Each row is where one point has got to under a steady rotation. How many ticks took it there?
The counts run from 0 to 453.
[ -8.9   6.4  -1.3  -8.4  -4.7 -10.0 -17.1   1.4 -19.4  12.5 -10.4  -2.8
  -6.6  -8.0   8.0   6.6   9.1  -8.7   0.8   2.8   5.2  12.3   6.5 -20.3
  -4.7  -4.3  -7.8  15.8   2.7  -3.2 -19.9   3.3  -1.6   7.8  -0.7  11.4
  -6.4   5.2  -1.3  26.1  12.7  26.0   6.5  -0.3   6.6   5.3  23.3  -4.7
 -12.5  16.1   3.4  -2.5   3.8  10.0  -6.6  -6.7  21.1  -1.2   6.3  -3.6
 -13.9  -5.6  24.2 -18.5  15.5  -3.8  -1.6   9.4  20.4  -7.8  15.2   2.1]  214
[ 10.3 -12.6   7.7   4.7   8.3  -7.6 -18.3   6.4  26.4  -1.2   4.5  -8.3
   0.6  12.9  -9.2 -16.8  -6.2 -16.9   0.2  20.3 -13.4  22.2   9.4  -1.2
  -4.9 -13.3  -0.1  -8.7  -6.9   9.8   3.6  18.0  -5.1   8.5   6.3   1.8
   0.1 -18.3  10.9  -5.2  15.3   4.5   2.8  -7.1 -16.9 -11.0  13.9  17.5
   5.0  11.4   5.1  -0.3  -5.1 -10.3 -17.0 -10.0   3.7  -7.8 -14.9  -6.3
  -9.8  -3.0 -15.7 -23.5 -10.7  -0.3  -8.7   9.3   6.1 -16.5  10.4  -4.8]  296
[  3.2  11.1  -6.6   5.4   4.3  -0.9  29.3   9.1  13.4 -17.3  -7.1   8.5
  -1.3   0.5 -10.9  10.0 -11.3  13.9  -4.3  -4.0 -10.6 -10.5  14.4   4.6
  -4.8   0.4  15.0 -14.6  -3.1  -0.1   8.0  12.0  -7.8  -3.4  -9.4 -17.9
   6.9  18.4 -22.3 -15.6 -13.9  23.2  12.4  14.8  -4.2   3.9  13.9  -7.7
  -0.5  -7.9  18.6 -10.8  16.3  15.2  10.9   6.2  -5.4  11.9 -21.9   2.6
  -4.4   1.1 -11.8  -0.8   1.1  -2.1  -0.6  16.8   0.4  10.1   0.1   0.3]  203
[ 14.8  -2.6  -4.6  12.2   3.8   4.8   9.6   1.8  18.0 -12.9  -3.0  -0.5
  -8.2  -2.2  -3.6  14.5 -15.9   2.0   2.5  -9.8  -5.5  -9.4  -1.5 -12.8
   9.8  10.4   6.0  -6.2  -7.5  -3.5  -0.5   0.5   2.8 -18.2  -2.9 -13.2
   5.2   5.5 -18.4  -8.0  -7.7  14.9   2.8  17.3 -33.1   4.8  21.3  -9.0
   2.1  -0.7  21.9 -21.9   5.0   0.8  26.2   0.3   2.8  14.0 -17.7   7.1
  -4.1   6.5 -11.6   4.3   3.8  11.7  -1.5   2.6  -4.8  11.4   5.2   1.9]  224
[-23.3  -6.3  -6.6 -13.1   7.2  -0.6 -16.1   2.9  18.5  -1.2 -12.7   9.9
  -9.0  -6.3 -20.2   4.4   8.6 -12.1  -0.8  17.8   6.9   4.0  13.3   4.4
  -6.7  -3.3  15.3  -5.7  -6.9   7.9  -5.4  -0.8   0.7  19.2   8.3   4.7
  -4.9   8.7   1.6  13.6   9.7   0.1  -4.1  -9.6   0.8  -1.8  -2.3   4.6
   0.7  -8.2  14.9   4.9  -0.8  -9.5 -18.9  -3.3  11.9 -30.3  17.6   6.0
 -25.0  -6.3  11.0 -31.8   5.9  -6.1  -2.2   9.5  -6.0  -9.8  -6.8   6.7]  89
[ -3.1 -18.2  -6.8 -27.9 -13.2   7.6  -1.6  12.8  23.1   6.6   4.2   3.9
  -4.1  11.6  -6.8  -7.3  -1.5  -7.4   0.1   6.9 -10.0  19.4   1.0  -5.3
   0.1  -8.5  12.1   3.4  -1.0   3.2  -2.3  12.6  -8.6   6.0  -3.2   1.3
  -4.1  -2.6   0.8  15.2  -0.3   8.8  -5.8 -16.5 -16.3   7.9  17.4  -6.2
 -11.1   6.0   2.8   1.7  -7.9  16.8  -4.5  11.1  10.4 -12.7  -2.9 -22.8
  -9.3 -21.7   9.0 -15.8  22.6   5.4   9.8   8.4  16.4  -5.0  23.8 -11.0]  402
[ -2.3  -1.6 -20.6   6.8  -0.2   4.8 -24.5  -6.7  12.4  -5.3  -4.8  -4.9
 -12.4  -1.2 -10.9   1.6  12.7 -15.9   2.6  -9.5  -1.3  -0.3  11.5  -5.3
   3.7   8.3  -1.4  -4.5   3.2  -6.7 -12.2   1.2   9.6  -3.0   8.9  -7.9
  15.1  -8.8 -16.5  16.5  24.6   6.6   4.4  15.0 -22.8  10.7  14.4 -11.2
  -1.8   2.0  21.7  -7.8 -12.3  -2.5   2.2 -18.2  15.0  -3.1   8.3  -4.0
  -8.7  15.6  13.9   7.1  17.6   7.1   4.5   5.7  -2.7   5.5   8.1  -3.3]  231
[ 11.0 -13.3  -0.1 -12.7  -1.6   0.9  -5.7  13.9  28.0   6.2  -0.2  -4.0
 -10.0  -3.2 -17.8 -18.4 -17.9  -7.9  -1.1  -5.0  -9.8  14.7  -9.6 -12.2
  -5.9 -13.9   5.0   0.0   3.5  -2.8   1.9  16.3  -5.5   7.5  -4.8 -10.7
 -16.9  -4.2  -2.9  15.5  10.8  11.7 -17.8 -20.8 -10.7  -3.2  -1.2   9.0
   3.2  19.9  -3.8  -9.5 -20.3   7.4   6.8   1.6  15.6 -16.1  -2.5  -8.4
 -11.5 -21.9 -12.2 -15.5   7.0   1.5   3.2  -0.7   0.7   9.1   9.2  -2.1]  116
[ -3.0  10.8  -1.0 -15.2   9.9  17.7   8.3  -4.4   9.2   3.7 -20.1   2.4
  -2.8 -10.4   7.0   0.5 -23.1  17.4   1.9 -14.3   7.0 -13.7 -10.6  -4.5
   6.7  12.0   2.1  11.6  -1.6   7.3  13.7  -9.3  -2.2  -2.3   4.9   8.1
  -5.8   6.3   2.4  -4.2 -12.2  -6.5 -19.2  -3.5   7.1   1.3  -9.6  -3.3
  -3.4  -0.9   2.6   1.5   8.9 -10.2  12.5  10.3   7.0 -14.7   8.4   8.4
  -5.0 -15.5  -9.4 -23.2  -5.1 -14.4  -4.9 -14.0 -11.0   9.9 -22.5  24.1]  101
[ -9.3  -7.6   0.9  -3.5   6.8  21.5  12.4 -11.5  -0.5  -1.0  -9.4   3.8
  12.2  -9.1  12.8   4.3 -12.0  -1.1  -5.9  -9.0  18.0 -10.4   3.0  -5.2
   9.3   3.1  -9.8   4.2  -2.8   6.9  -2.0 -14.6 -12.5 -14.1  20.3   8.2
  37.9  -0.6   5.7  -1.0 -13.2   3.7  -4.4 -15.2  -0.4  -2.6  20.1 -14.3
  -7.6 -17.9 -26.3   2.3  13.8  14.0  -4.7   4.3   4.3 -27.1  -1.5   8.7
  -3.8  -2.3  12.6  -3.5  15.9   0.6   3.2  -2.9  11.3 -14.1  -8.8  -1.7]  379
[ 22.5   1.2  14.8  27.2   8.6  -4.0  25.9  13.7  18.8 -18.9  10.6  -1.2
  13.8 -12.6 -14.3  -0.1 -10.5   2.9 -16.8 -15.3  11.5 -10.7   3.2   0.7
   0.9  -5.2  -6.7  -2.2   5.0  -6.7   6.2  14.0 -11.7 -12.8   2.6 -12.8
  16.0   9.9   0.0 -13.2  -5.6  25.1 -13.1  -8.7  -4.2 -17.8  -5.0   5.0
   2.5   3.0 -10.1 -20.6  -4.9  10.2   0.3  -0.7  -0.4  -3.9  -7.6  15.1
   3.5   2.3 -13.7  15.8  -6.2  -2.2  -5.5   3.7  -5.4   8.1  -0.3  15.7]  344
[  9.5  14.9  10.0 -10.7   5.9 -13.1 -14.3  16.3  15.7 -10.0 -10.6   3.4
 -20.1  -3.5  -2.2   0.9   2.7  -4.0   6.4   8.3  -9.6  -4.4  -3.9  -9.1
 -10.1   8.2   9.4  14.7 -13.0   3.8  13.3  17.3   9.9  20.0  -4.6  -7.4
  -6.1   5.1  -5.3  10.8  11.0  13.1  -7.1  12.1   0.0 -11.6  -5.8  15.7
   3.0   9.4  28.0  -2.6  11.9  -8.8   3.5   2.6  16.5   3.2   1.8  14.3
  -6.0 -11.8  -8.9 -23.4 -12.4   0.0  -7.8  -2.3  -6.9   2.5   0.9  14.4]  82
[ -3.2  17.8 -13.8 -19.6  -7.4  -2.6   6.9  11.7   4.4   1.4 -14.3   5.1
 -13.9   3.3 -14.7   4.7   7.3   8.6   1.1  -5.9  -3.3   1.2   9.3   1.1
  -1.8  -5.7   8.9   9.5   3.5  -5.2 -11.9  15.3   6.0   3.7  -8.9  -2.1
 -29.7  17.0 -21.3  14.9   6.2  23.9  -4.6   5.4  -5.5   9.1  11.0  -7.7
 -11.3   7.6  17.6  -4.2   4.5  10.9  13.7  14.5  10.6   3.1  10.1  -6.0
  -8.4  -9.7  13.4 -14.6  13.3   1.5   3.2  12.1   4.4  27.3  10.4  17.8]  222
[-20.9  -0.4 -18.9  -1.5   8.8  19.9  -3.6 -18.4   1.4   3.6  -5.1   2.5
   9.1  10.5  -8.4   4.3   7.3   0.8  -5.6   1.4   4.2   5.4  28.0  -1.8
  19.6  -0.1  -4.2  -4.9   3.0  -3.2 -16.4 -10.9  -9.1 -20.5  13.4   4.7
  31.9  -8.6  -3.0 -10.3   5.0  -6.3  14.2  -7.1  -8.4   9.7   8.3 -11.6
 -11.5 -28.4  -3.5  -0.2  -5.9   5.9  -8.9  -0.9  -8.8 -21.4  -1.4  -1.7
  -2.6  14.3  17.6   0.4  13.8   6.9   9.9   6.3  18.5 -10.1   0.2 -16.3]  418
[ -5.6  11.6  -3.7   5.6   7.6  -6.6 -22.7 -21.7  -4.8   9.0 -13.2   0.0
  -1.9   2.5   4.4  11.3   3.7   4.1  -2.7  -2.9  14.4  -0.7  11.8  -0.4
  18.4  14.0 -13.2   2.6  -0.4  -8.1 -16.8 -15.1   3.2 -13.2   9.7  21.2
   1.7  -0.8  11.6  -3.0   3.5   4.8   2.8  13.9 -10.1   9.6  -1.8  -0.5
  -8.2   0.3   5.1  -3.9   4.0 -24.9  -8.0 -11.6 -10.8 -12.8  23.0   4.2
  -7.5  27.5  18.2 -17.2  -1.8  -2.4 -10.6   5.0   0.7  -6.6  -6.5  18.6]  46
[ 30.2  -1.3   6.4  13.5   7.4  11.5   8.7  -0.6  23.2  -3.6   8.9 -12.9
  14.1   4.0   1.5 -14.3 -12.8  -8.2  -8.0 -16.3  -0.2   7.4  -8.0 -13.5
   5.2  -6.9  -7.1   2.1   9.8  -3.3   6.0  10.6  -6.2  -9.8   2.5 -15.8
  21.4 -14.9   6.5 -10.5  -2.5   9.5 -14.7 -16.9  -9.3 -11.2  -1.4   9.3
  -2.0  13.8 -18.7 -18.1 -17.7   9.5  15.8  -0.8  -1.5  -4.8 -13.0  -2.7
  15.6  -5.5 -16.8  23.6  -4.1   5.7  -3.4 -12.9   6.9  12.6  12.7   0.0]  138
[-16.7   5.5  -5.2  18.6  14.0   5.9   3.1 -11.6 -10.2  -4.1 -10.5   3.0
  10.1  -7.8   2.1  10.4   7.5  -6.2 -10.7   0.6  14.1 -10.3  23.5  -2.7
   4.3   0.5  -7.8  -4.5   2.0  -6.9 -12.3  -5.8  -7.8 -19.2  13.6   1.6
  33.9   9.7  -4.5  -7.4  -0.9  16.0  20.4   2.1  -4.2   0.0  20.5  -8.6
 -10.5 -23.8  -5.6  -2.3  10.9   8.8  -7.3 -10.6   1.7  -9.5  -6.2  19.7
 -10.5  21.3  13.6   1.1   5.6  -4.1  -2.7  14.9   6.6 -15.3  -9.7  -2.5]  212
[ 10.5  13.0  -7.3 -19.7   6.5  10.1  -8.5  -3.6 -11.3  12.4 -14.8 -11.7
  -5.2   8.1  20.0   1.9 -10.6   6.0  10.7  -2.7 -10.0  15.5  -1.8 -30.7
   5.3   3.6   0.4   9.1  -7.6   9.4   3.9   4.9   1.8   0.5  -2.4   7.3
  -0.1  -7.6   2.5   7.4  -5.4  13.4  -0.1  18.9   1.6   5.5   6.5   6.2
 -15.1   3.5  28.9 -11.1   5.2  -5.3  14.5  -6.5  13.7  18.7 -14.2 -13.4
  14.7   1.4 -12.6  -6.8 -10.5  -5.7  -5.9  -3.4  16.4  -3.2  10.8   0.2]  1
[  0.0   3.7 -10.4  -8.5  -0.5   6.5  -2.4  15.4  33.9 -22.0  -6.9   5.1
  -9.5  -1.1 -16.1  -6.6   3.6  -8.2   6.3  -2.8 -18.3  -1.0   2.2   0.8
  -9.2  11.2  13.5  -2.8  -5.7   3.3  19.0  14.2   3.4  20.8   4.1 -18.9
  20.3  -2.6 -15.9   6.0  17.1   9.4 -11.2  13.4  -4.0  -4.7  -8.1   9.6
   7.7   4.7  22.4   8.5  -7.5  -5.8   4.5  10.2  12.7  -4.9   5.0   0.1
   5.5  -5.2 -15.9  -7.3  -5.7   4.1  -1.6 -12.7 -12.6   9.0   2.3  11.0]  103
[-11.9  -0.1  -9.3  13.8  19.3  12.7  -8.6  -7.5  15.8   0.8 -13.4  -2.1
  -8.5   8.8 -13.5   6.3   5.7   1.1  -1.8  13.8  18.1  -7.0  17.6  -0.7
  20.1   4.1  -1.8   7.3 -11.2   3.7  -9.1 -10.6   5.0 -15.7  10.9  -4.1
   3.6  -6.7  -1.9 -13.1   9.1 -14.8  11.0   7.3 -26.9 -10.2   3.5 -12.5
  -3.0 -18.3  16.2  -5.8  -2.1 -16.5   0.0  -4.1   2.0 -21.7  -0.9  15.2
  -9.6  30.2  22.9 -12.0  10.2   8.5   0.0   6.7  -7.2 -15.1  -0.5   0.3]  251
[ -3.6   5.4 -20.8   2.8  12.1   5.0   3.1  10.2  12.4   4.4  -8.8  -0.6
  16.3  -0.4  11.6   6.2 -21.3  -1.3  -8.3   3.3   0.0   9.0   3.9  -3.6
  -1.9 -16.5  -1.5 -20.9   0.0   9.4  -5.9   3.1 -10.2  -2.1  -3.0   8.6
  -9.8   7.1   6.1  -2.9 -11.5  14.7   3.5  10.1  16.9   9.0  -4.2  -0.9
 -11.5 -14.0  31.3 -20.4  -3.2   6.7 -13.9  -9.6   7.5  -6.3  -1.1  -9.0
  -7.4  -1.3 -10.5  -6.9  -7.6  -7.6 -14.3  25.4  -4.6 -17.9 -12.5  -9.6]  169
[ 18.0  11.0   4.7  13.6  12.0   7.3   6.8  -2.9   9.7 -12.1 -14.1 -11.9
 -13.4   2.4  -0.9  -3.7   5.4   2.1   1.4 -12.2  -3.8  -6.6   5.0 -19.3
   8.2   5.5  -7.1  20.7   2.1  -0.3   4.1   1.3   8.2 -10.2  13.3 -11.2
  11.7  -8.1 -10.9  -2.6   6.1   9.9  -2.0  13.7 -24.0 -12.1  11.3  -3.8
  -1.7   8.5   4.2  -4.1  -4.4   1.4  32.3   2.8   5.0  16.4 -14.7  18.9
  17.3  12.4  -3.5  19.5  -8.0   0.4   1.1 -17.5   0.8  12.7   4.4  15.2]  245
[  8.7  -7.7  -7.1  17.3  16.8   7.5 -11.0 -16.0  -5.2   8.4  -2.3 -14.8
   6.4   7.7  15.6   6.2 -11.5  -2.5  -2.7  -3.8   0.5  18.9  13.0 -15.1
  14.3  -6.4 -10.7  -6.2   0.2  -2.7 -10.9  -5.6  -0.5 -27.2   8.2   7.6
  11.5  -9.5   7.2 -12.5  -2.1   8.0  14.5   7.4 -17.7   8.5  13.0  -3.8
  -2.8  -9.1   6.9 -22.3  -8.1  -3.5  -3.4 -22.3   1.9   7.5 -20.2  -3.9
   0.5  21.8  -5.4   5.1   0.6  -2.5  -7.5  14.4   8.0 -13.3   0.0  -8.3]  438
[  1.5  26.4   0.0 -17.2   1.1  -0.7  -3.3 -17.3   6.7   6.7 -16.8   2.8
   6.9   6.7   2.4  -3.9  -7.0  18.6   3.6 -10.9  -0.3  -4.1  -6.0  -0.3
  16.0   9.8  -2.5   7.9   7.0  -3.8   4.8   3.1  -4.7  -7.9  -1.8  20.1
  -5.8  -3.6  12.2  -4.7 -10.2  -4.2 -16.0   1.8  18.1   7.4 -26.3   8.0
  -7.7   8.5   4.2   2.4   1.5 -18.0  11.1   6.3  -3.1 -12.8  19.1  -4.6
  11.2  -4.8  -2.9 -19.9 -22.1  -9.5  -9.4 -12.0  -0.1  17.4  -8.1  35.5]  307
[ -5.5 -13.5   3.1  19.5  10.6   5.7   2.8  13.2  21.8 -11.0  13.3   9.2
  10.0 -16.4  -6.2   7.5 -13.2 -13.3 -18.7  10.4   6.4  -6.8   6.4  -3.4
  -1.4  -6.4   0.0 -14.8  -6.4  -2.5  -2.3  -1.8  -8.4  -1.4   6.0 -15.7
  19.7   8.7   1.5  -1.2  -9.1  13.4   3.0  -5.7  -8.4  -7.5  10.5  -5.9
   2.7 -14.1  -2.3 -19.4   1.6   4.9 -16.2 -10.0   4.4 -23.3  -6.4  11.8
 -21.8   1.9  -6.8  -3.7   4.3   6.1  -9.2  16.6  -9.7 -17.4  -9.7 -18.6]  357
[ 25.7  -1.7   6.7 -12.5   3.4   3.1   5.5  12.7  20.1 -11.2  -9.0 -15.3
 -16.1  12.4   1.8 -10.9 -13.7   2.3  11.0  -6.3 -13.2   9.6  -0.3  -6.1
   2.9  -0.9   7.1   8.4  -1.5  21.5  14.2   7.4   3.6   3.6   0.4  -2.7
 -27.0 -10.6  -4.8  -0.3  -1.0   7.6  -5.8  -1.0 -20.4 -10.0  18.3  -1.5
   6.0  16.6   7.6   4.1  -9.1   7.0  26.9   5.9   9.6  11.7 -14.8  -5.7
   2.9 -10.3 -21.9 -15.7  -2.0 -11.7  -0.6  -8.8   3.7  12.0   5.3  20.1]  262
[ -9.4  -2.7  -8.5  -1.0   3.8   9.0 -11.5 -25.0  -9.1  22.8 -10.8  -7.4
  13.5  16.4  16.1   6.4 -11.0   5.3  -2.7   2.0   8.8   6.9   8.8  -9.5
  25.0   5.9 -14.8  -1.6  -1.2   3.0 -17.0 -17.0 -11.7 -23.4  11.8  24.7
   9.8  -8.0  14.5  -5.6 -12.2   1.4  10.8   2.7 -10.3  12.9  15.9  -7.2
  -9.3  -8.1  -6.9  -5.0   2.1  -8.8  -2.6 -13.3  -8.0 -10.0  -3.9  -9.5
  -3.9  14.3   8.7  -9.9   2.1  -8.9   0.8   9.4  15.6 -19.5  -5.2  -2.3]  439
[ -6.4  -0.6 -26.5  -0.2   1.1   6.5  -6.4  -1.4  25.4   5.4   1.2   8.2
  12.8  11.9  -3.2   4.4 -11.8  -0.6 -10.0   4.3  -1.5   6.5   4.3   7.7
  12.8  -6.4   2.8 -18.4   5.3  -2.9 -15.6  -0.4  -3.8 -12.6  -2.9  11.0
   4.4   0.4   9.0  -5.3  -9.4   6.9  -0.4   7.4  -1.6  15.7  -2.7  -6.4
 -11.6  -7.1  20.1 -20.2 -10.1   3.0 -22.2 -10.3  -9.7 -18.4  11.2 -21.6
 -11.8   9.0   6.2  -4.1   8.2   9.9  -5.6  28.6  -3.9 -20.0  -6.9 -14.3]  170
[-19.9   7.6 -17.6  -7.1  10.0  12.5   4.2  15.8  13.4   3.3 -15.8   3.8
  -0.9  -9.1   1.6   7.0  -5.0  -5.4  -7.9   7.0  12.5   1.9   2.8  -5.7
  -4.2  -6.4   8.0  -1.6  -5.4   1.8 -10.7  -1.2   0.8  11.3   1.9  11.0
 -11.2  15.2  -5.1   7.7  -5.0  10.2 -10.6  -1.6  11.8   1.9 -10.8 -12.5
 -16.2 -17.9  30.2 -13.1   3.7   5.8  -7.7  -4.8  21.6 -29.0  10.3   1.0
 -17.2  -7.7  12.6 -18.5  11.9  -4.0 -10.2  17.6 -10.6 -16.1 -17.8  -8.7]  375
[ 10.6  10.2   7.0  -2.7  -2.5  -0.5   1.2  -4.4  -7.2   8.0  11.7 -10.4
  11.7   3.3 -13.0  -5.8   3.9  -3.7  -3.2  -1.9  -6.3  14.8   0.6 -18.0
  -0.7  -8.6   2.7  11.1  13.9 -25.5  -4.0  15.1  -9.0  -6.3  -0.3 -11.9
  29.7  -2.4  -4.9  -5.9  -3.4  17.2  -6.7 -20.2   5.9  -5.0  -6.8  17.5
  -8.3   5.0 -14.5 -19.0  -3.2   8.0   0.1   4.9  -4.8   3.8 -20.0  -2.2
  16.3  -7.1  -9.1  21.1 -10.6   3.9  -0.6  -4.1  26.2  16.1  22.6   1.2]  159
[ 10.3  15.9  -5.3  -6.1   4.0  10.9 -12.8  -9.1   9.1   2.4  -6.2 -14.7
   3.1   2.2  20.7  -4.5  -0.8  -8.5   4.8 -12.2  -7.4   9.6 -13.3 -24.6
   7.0   8.9  -8.9  11.1   4.1  -8.3   5.5  -2.0   6.5  -3.4   7.3   1.9
  33.8 -17.4  13.7   6.2   7.6  -0.5 -13.6  10.7  11.6  -0.4 -19.3  16.1
 -13.8   9.8   5.4  -9.6  -6.5  -4.0  -1.2  -6.7  11.4  -2.4   8.6  -9.1
  19.1   6.1  -3.7  16.7 -10.9  10.9 -12.6 -15.6   7.3 -10.0   8.7  -0.5]  146
[ -8.4   1.0   2.8  -2.3   8.5  -5.1  -9.7  -7.2  -9.9  12.4 -12.3   2.2
   7.8   8.0  10.4   3.1  -5.6  -0.8  -8.0  25.4   3.5   8.5  15.5  -0.2
   7.8  -9.5  -7.6  -0.8 -14.6  17.9  -9.0  -0.4 -11.1   0.0   3.1  27.5
 -13.8   4.7  17.2 -10.2 -14.3   4.1  16.1  -1.9   3.3   0.6  15.5   3.1
 -11.2 -11.0   6.3   1.6   9.3  -4.3 -12.3 -10.0  -0.8  -3.9 -10.1   4.0
 -13.3   5.5   5.3 -35.8  -4.8 -16.4  -6.8  16.1   7.0 -25.8  -3.9  12.2]  28
